In the rows, zero is written as 128.
Rotation paths and how fast each direction turns (degrees per step):
Each turn is a multiple of 5 degrees from 10 to 175, or 0.
Each row of a path follows its step; steps can be skipped.

step 4: [127 135 125 122 132 128 131 133 122 130 128 122 131 131 132 120 119 152
 128 142 113 123 112 120 128 131 136 130 124 121 127 129 130 122 120 122
 112 133 115 131 133 144 141 114 127 136 123 130 129 123 126 141 124 124
 136 137 138 128 147 137 135 130 140 136 132 143 139 110 140 133 126 139
 132 135 132 112 121 131 122 131]
step 5: [142 132 117 137 129 135 128 144 120 128 115 122 114 128 128 133 119 122
 126 138 118 124 123 119 112 132 118 138 119 134 119 117 121 120 134 138
 135 123 116 146 116 122 134 130 115 132 145 126 126 136 125 123 113 130
 121 120 122 127 140 128 136 132 130 129 125 140 136 122 132 119 131 123
 138 129 142 110 123 119 133 129]
step 9: [126 128 134 115 139 125 124 128 114 140 134 121 110 123 127 129 128 137
 120 122 133 128 126 133 140 126 145 142 134 121 124 126 125 133 144 145
 126 116 129 127 148 138 119 141 119 147 120 116 129 145 121 134 126 129
 135 128 138 134 135 123 117 136 131 129 136 124 131 115 127 119 133 132
 130 125 131 118 119 115 127 132]
step 11: [136 133 116 132 125 123 134 143 107 122 124 125 108 131 135 136  99 133
 122 144 126 125 126 133 123 135 128 138 114 127 128 137 130 129 131 128
 132 116 131 125 131 125 130 135 124 137 139 121 137 128 134 134 120 130
 116 137 123 137 133 128 137 123 127 121 132 121 130 123 145 119 136 137
 134 132 142 117 130 123 141 139]
step 15: [133 133 137 115 132 125 118 126 131 147 123 128 108 124 119 115 122 139
 126 126 130 123 132 117 114 131 120 144 128 118 138 116 118 116 131 143
 135 134 130 127 133 141 129 143 126 152 123 109 127 128 122 129 122 126
 134 123 140 132 130 118 126 135 117 135 138 124 126 121 120 126 127 129
 133 134 133 124 128 123 127 116]
step 17: [124 131 118 129 121 137 140 139 131 133 130 114 112 125 132 115  99 136
 120 132 114 103 127 129 131 134 126 141 113 129 131 134 126 142 128 139
 140 121 130 125 138 120 128 133 118 126 126 119 122 127 127 139 126 127
 130 134 138 133 120 126 125 131 136 136 134 129 140 120 138 121 121 130
 131 120 136 119 120 122 132 128]
step 22: [134 118 140 124 132 124 125 124 133 126 130 128 126 129 139 135 125 154
 123 136 128 122 130 114 117 132 139 128 129 122 132 127 113 123 132 145
 105 121 128 135 138 124 128 119 113 137 136 130 120 119 122 141 113 126
 135 137 140 142 136 135 126 133 132 118 125 142 134 123 121 133 126 121
 133 123 137 116 122 138 132 133]
step 27: [132 138 141 126 133 129 107 128 121 131 120 118 118 123 142 130 120 133
 127 123 113 133 128 117 131 137 138 133 121 117 131 128 131 136 112 141
 134 115 130 125 140 126 118 127 134 151 115 123 136 140 124 120 127 131
 142 128 132 119 133 148 134 124 141 126 126 120 134 112 122 124 135 133
 134 133 133 124 124 122 123 123]
step 28: [138 125 138 126 141 128 128 138 118 117 133 125 116 122 145 112 125 147
 120 125 143 122 120 124 112 132 123 135 130 122 133 125 116 121 126 150
 114 128 122 137 136 125 131 118 131 144 148 141 117 122 124 122 143 127
 135 135 127 136 136 126 139 130 134 126 133 127 127 126 125 126 131 131
 132 134 135 125 119 124 130 131]
Speeds:
[126 131 127 129 127 130 129 124 130 129 129 129 128 128 125 129 128 130
 125 126 130 125 129 128 130 128 128 129 126 127 131 128 124 127 130 125
 126 125 129 126 128 126 123 127 128 128 128 124 128 129 128 129 128 129
 127 127 127 126 127 125 123 130 127 129 128 132 125 129 128 128 127 125
 128 128 128 127 126 128 128 126]	45
[127 125 126 129 129 127 129 127 128 122 131 130 128 130 129 126 132 128
 128 129 129 131 130 125 130 128 124 127 128 130 127 128 126 126 127 127
 127 126 127 129 128 127 127 128 125 130 128 127 130 125 128 128 130 130
 131 129 126 131 130 130 125 128 128 130 127 130 130 128 126 128 126 132
 126 127 129 129 128 128 126 131]	175
[126 129 129 130 127 128 127 127 128 130 132 129 131 128 126 125 128 130
 128 123 130 129 128 131 127 128 129 128 130 127 127 128 128 126 129 128
 125 126 127 128 128 128 132 129 127 128 129 130 127 128 125 130 126 127
 130 128 130 133 129 128 129 123 130 126 129 127 125 130 127 126 130 126
 124 127 128 127 125 128 128 127]	115
[128 129 129 127 134 130 128 128 127 125 129 129 127 128 128 133 129 127
 124 130 129 131 129 127 130 125 127 129 129 127 127 128 128 130 130 127
 127 131 132 130 128 129 130 129 128 126 128 130 128 126 128 131 126 131
 129 126 132 128 128 127 127 128 129 130 130 127 130 128 127 128 127 125
 127 125 129 131 124 129 128 125]	110
[129 131 128 126 126 129 130 129 130 127 127 128 125 128 130 129 128 128
 129 124 127 128 131 127 125 127 129 129 126 128 126 130 128 129 126 130
 130 131 128 128 133 128 128 124 126 129 128 127 128 125 128 128 126 130
 125 129 129 133 123 130 126 128 127 128 129 126 126 132 125 130 127 129
 129 127 128 127 129 130 126 128]	10
